In the data rows, 128 means zero.
Some points, one per row:
100 100 147 163 134 120 151 100
119 160 93 100 129 140 133 123
123 96 153 167 162 135 107 137
113 145 94 129 171 183 102 124
143 110 164 93 90 85 114 123
118 174 92 123 147 195 119 167
125 122 133 88 144 171 72 155
149 149 119 116 133 150 123 144
114 119 109 106 151 181 76 160
100 125 114 127 145 154 127 143
107 179 108 121 136 144 130 153
145 144 128 83 101 125 98 151
157 86 172 128 105 60 135 105
127 122 107 95 167 192 61 185
161 115 151 147 114 79 158 99
101 132 100 122 159 198 107 156
130 115 106 105 165 194 62 173
146 102 148 130 96 67 158 83
174 120 159 99 89 73 130 103
155 118 153 161 106 54 180 68
126 111 161 170 116 73 174 91
166 94 179 174 82 35 175 77
100 192 55 104 158 224 101 171
122 121 119 122 136 161 110 122
135 179 89 122 164 202 111 172
91 126 94 147 158 171 114 152
124 140 129 115 96 103 142 113
113 85 141 134 144 115 107 128
154 154 135 112 93 83 151 96
100 117 140 176 127 104 152 118
95 114 106 119 165 185 78 174
150 121 141 141 99 87 154 106
118 112 148 170 126 112 160 117
140 95 175 159 92 41 185 74
166 95 179 128 97 48 135 69
Here are 12 more points, each followed by its number:
99 227 67 79 137 211 120 194 0
173 94 215 138 81 54 144 104 1
102 167 108 107 115 141 140 128 2
103 185 100 128 146 154 140 143 3
145 114 122 95 148 158 79 163 4
113 185 89 124 163 197 116 174 5
156 132 152 118 112 107 113 134 6
100 182 91 78 140 196 91 186 7
136 165 118 138 105 118 168 135 8
106 111 114 144 184 180 103 167 9
162 91 169 125 82 65 147 68 10
138 115 137 97 162 177 58 167 11
Which two of these numbered points are nearest to each point below, ignoring the direction in which the first points spread most? Their numbers follow each, nearest first.
100 151 122 128 105 115 155 104 > 2 3
162 92 168 111 105 83 119 120 > 4 11
141 105 142 103 121 121 109 139 > 4 6
102 199 63 114 147 197 150 180 > 8 3
174 131 142 114 93 91 140 107 > 6 10
101 190 87 129 136 152 164 133 > 3 8
124 77 158 164 125 80 151 91 > 9 10
114 170 110 126 152 200 107 161 > 5 3
141 42 199 200 131 53 164 73 > 9 11
126 166 69 102 148 179 124 128 > 2 5
127 105 122 120 169 180 72 158 > 11 4
107 131 104 92 155 196 79 160 > 10 4
120 194 47 100 152 221 113 176 > 8 5
121 157 96 122 151 174 113 154 > 5 8
99 134 111 140 179 187 96 184 > 9 5
147 95 172 124 76 57 156 82 > 10 6
117 170 102 123 106 109 169 91 > 2 3
Here are 12 other points, each followed by its number:
168 116 162 131 85 39 157 80 0
112 216 30 91 151 215 119 153 1
139 134 120 135 129 127 139 134 2
127 161 80 124 139 172 123 146 3
122 129 120 128 125 139 133 119 4
154 108 150 143 110 85 130 101 5
117 210 57 110 131 174 136 134 6
150 132 102 102 150 183 84 150 7
134 123 148 111 120 126 110 146 8
112 203 66 131 123 162 179 141 9
117 64 165 149 130 82 126 122 10
143 111 174 121 82 50 141 93 11
Which two of these numbered points are nearest to each point below, ignoring the direction in which the first points spread most? Their numbers follow each, nearest first.
182 69 186 133 92 46 135 65 > 7 5
119 213 62 108 146 206 130 172 > 6 1
128 187 106 145 119 125 165 129 > 9 6
90 196 47 101 159 213 111 170 > 6 3
123 53 195 162 111 48 144 90 > 10 5
91 96 128 130 158 156 100 164 > 10 8
164 118 147 122 103 95 139 102 > 7 0
138 155 110 122 145 150 121 154 > 2 0
119 118 135 111 128 142 102 151 > 8 11
137 113 132 133 127 135 111 126 > 5 7
142 24 194 165 133 80 116 89 > 10 5
163 125 134 134 89 62 168 77 > 3 0
132 86 168 155 97 62 175 77 > 4 2
125 186 85 136 125 144 170 124 > 9 6
147 158 112 144 96 65 192 60 > 1 6
146 91 162 140 108 72 142 89 > 5 4
115 169 83 88 158 196 88 175 > 0 2
